Turns in one plane each, and the order they were made in; the first pair answered:
turn Zomun:
[ 13   3  10 -11   7 -10  13   3  -5  -2 -11  -9   5   5  -3  17   4 -14
 -19  -5  12  22   8 -28  -2   6  11 -23  -5  -1   6  -7  24  -9] -> [ 14  17   5  -8   7  -6  12  12 -14  -7   8 -18  -4   7 -12  10   8  -2
 -12 -19   1  19  16 -23  12  16   8 -12  -7   9  13   5  25   3]
[ 12   0   5   1  -2   3   0  -7   6   0  -6  -4   4 -15  -9  -6   7  15
   0  -9  -2 -10 -12  20   4 -13  -5  11 -11  26   2  15 -11   3] -> [  9  -6   6   7  -4   5  -7 -14  16   9 -12   6  15 -10   3   0   2  -4
  -7   3  15   4 -17   7 -12 -15 -10  -7  -3   1  -3  -1  -6 -15]
[  9   9 -22  13   2   9  -2   4  -1  -4  30 -25  21 -15   4  -5  -9  -6
 -24   3  -3  12  10   0   6  -7 -16  -8   8 -17  -7  -2  16 -24] -> [ 12  -8 -17  -2   3   8   4   3  -4 -15  24 -33   0 -22  -8  -8  -1  24
 -14  -1 -12  -6  16  18  24 -16  -9  13   3  15  -1  -1   7  -2]
[ -8  26 -11   6 -17   5  -5  -6  -2   1  23  -4   4   2  -4 -15  12  -3
   2  -1  -6   3  -3   2  -4   7   8  -8  25 -10   2   3  -5  -8] -> [ -8   3  -4 -10 -14  -1  -3  -6  -3  -6   4  -5 -11 -10 -16 -18  21  19
  10  -5  -7 -10  -5  18   3  -6  12   7  17  17   8  -4 -13   9]
turn mekul:
[ -2   3  12   0   1   3  13   4  -2 -14  -2   4 -16  -9 -12  -5  21  15
   5 -14  -6 -13  -1  13  18  -2   2  10 -13  29   7   6  -4  19] -> [ -3   7   9   2   0   1  14   1  -5 -15   2   5 -16  -9 -16 -10  20  14
   5 -11 -11 -14   2  17  19   3   6  10  -7  28   7   6  -7  21]
[ -5  -6 -20  -5  -5   2 -11  -2 -13   0 -14   6 -19 -20  -6 -12   7  10
 -17   1 -11  -2  -2  15   0 -13  24   0  38  13  10  -2  -4 -14] -> [ -3 -35   6 -15   7   4 -15  -4  11  -7 -20  -7 -12 -12  -4  11  12   9
 -24  -5   9  -6 -16   8 -16 -21  -8  -1  -2  16  11  -6   2   1]
[ -8  24   6   6 -13  11   4  14 -17  12  18 -10   7  20  -9  -1   4   6
   7   2  -1  -6   4  12   9  16  -1  13  -5  21 -17  -9 -24 -10] -> [ -9  15  14   2 -18  13   1   9   0   8  11  -7  15  17 -10   0  10   9
   3  -3   6  -6  -4  19   5   9 -15  11 -17  20 -19 -12 -26 -10]
turn kiti:
[ -3  -3  -1   8  11   0  -2  -6   4  12 -17   8  17   6  13   8  -1 -12
  -7   9  21  12 -12 -18 -15 -14  -1 -20  -4  -8  -4 -10  12 -10] -> [ -6 -17   4  -6   0  -3  -3 -12   9   1 -26  17  13   1   9   2   4  -1
  -8  14  17  10 -13  -3 -15 -19   5 -11  -1  -2  -3 -15   3 -11]
[  4  21  -6  -7 -12  -4  -3  -1  -5  -4  15  -5  -2  -9   2 -13   6   4
  -1  -3 -11  -4 -10  -4   5  -4   4   1  12   0  -5 -15  -2 -13] -> [  0  23  -8  -6 -10  -7  -1   0  -7  -5  16  -4  -3 -10   5 -10   4   5
  -2  -5 -16  -5  -8  -7   5  -1   3  -3  12   1  -3 -12   1 -14]
[ -1  81  -4  21  12  13 -10  -9 -21 -10  35   0   8 -12 -27  -3   2 -23
  20   5 -17   4 -14  27   6  -2 -19  -6  15   1   1  17 -10 -12] -> [ -2  52  -1  -1  -5  11  -9 -25 -10 -25  17  17   8 -28 -35 -14  14  -5
  23  15 -14  -2 -23  51  13 -10 -14   2  23   9  -2   5 -24 -12]
turn dev:
[  2   7 -10   0   3  -7   2  10  -5   5  -4   6  -8  -1   2   4  -4  -1
   5   5  -1   9  12  -4   2   2  11  -4  21   1   4  -4   7   5] -> [ 5 13 -9  5  2 -4  1  6 -6  5  0  8  3 -2  1 -4 -2 -4  1  6 -3 12  7  1
 -3  5  9 -5 20 -7 -1 -1  5 -7]
[ -9 -21   1 -16  -8 -14 -10   9   7 -11  -2   7  14  -4   3  -6  -5   7
  12   4  -1   6  -7   2   1  -4   0  -8   6  -3  -1   5   0  16] -> [ -7 -19  -1 -12   6 -19  -6  15  -2  -5  -2  -1   3   1   0   4  -8   2
  15   4  -5   3   0 -11   0  -3   5  -9   3   4   2   6   9  23]
[ -8  -4  -1 -23  -5   8   4 -12  12  -3 -13   1   4   6  16  -3   4  -6
   4  -2 -11   4 -13  12   4   5  -6  17   8 -11 -12   3   2 -18] -> [ -7 -13  -3 -29   3   5  10  -6   8  -3 -18  -2 -11   7  15   1   3   2
   7  -1 -10  -1  -4   8   8   4   1  24   9  -2  -9   0   4 -10]
[ -8 -46   8 -30 -37  -2 -11 -14  31 -17 -18  35  10 -11  11 -24  15  -1
  -1  25  11  21 -22   4   2 -21  10  -7  16 -25  -4 -30 -11 -14] -> [-10 -59   1 -38  -7 -14   3  10  15 -14 -31  18 -28   4  11  -6   3   5
   9  21  10  12   5 -27  12 -26  26   2  15  -1   4 -37  15  17]
Then:
(2 to 4 turns a pair)
[ -9 -34  18 -17  -1   5  -3  -7  17  -6  -8   3   8  -7  -9   2   4   8
  -1  -2   3   9  -5   7  -5  -2 -10   6 -10   2   4  -9  -5  -6] -> [-13 -19   5 -13 -13   2  -2 -11   5  -4  -5  11   6 -18  -8 -12   3  10
   1   4  -6  10   1  16   1  -3   3   8  12   2   4 -10 -12 -11] -> mekul, dev, mekul, dev
[  2  31 -13  12 -13   0 -11   6 -22  12  12   0  -1   2   3 -12  -4  -6
   3   4  -9   4  10 -11   5  15  26  -6  28 -14   2   6   7  -9] -> [ -2 -12   2 -15   9  -6  -2  16  -7  -3  -6 -18 -23  13   1   4  -4   7
   6   1  -1  -8  16 -31   9   7  18   9   5   9  10  -8  18  18] -> mekul, dev, mekul
[-16 -14 -14 -19 -11 -16  15  -3 -24  -6  22  -9  -6  12   2 -16  -9  13
   2  15  -8 -18   9  -9  14  33  22   4  25  -1   1 -12  10  11] -> [-19 -39   6 -27  -1 -14  11  -3  -4 -14  17 -18  -3  17  -1  -1  -6  10
  -4   7   9 -20  -2 -19   2  30  -6   2  -5   2   1 -16  17  23] -> mekul, mekul
[-11  -3  10  32  19   2   5  -3 -13  18 -33  22 -12  -7  21 -14 -30 -21
 -12   0   4  13  -7 -17  -9 -27  19 -33  -2  13 -10  -3  18 -18] -> [ -3 -15  19  24  -3   9  -3 -24  -2   1 -31  30   4 -28  10 -30 -16  -3
 -13   4  -1   6 -25  23  -6 -26  11 -25 -10  19 -11  -3  -9 -22] -> Zomun, dev, Zomun, Zomun
[  6  45 -15  20   1   4   7   9 -16  13   9 -16 -17   7   3  -1 -16 -11
  -7  -2 -13  -2  27 -21  -8  22  16   3   9 -20  15   2  20  -6] -> [ 27  12   4   7  11   3  11 -12  -7   7 -28 -13 -24 -21 -18  -3   2  19
  -6  -8   1 -28  10  18  -2 -16   7  21 -21  29  16  10  -4  13] -> Zomun, kiti, dev, Zomun
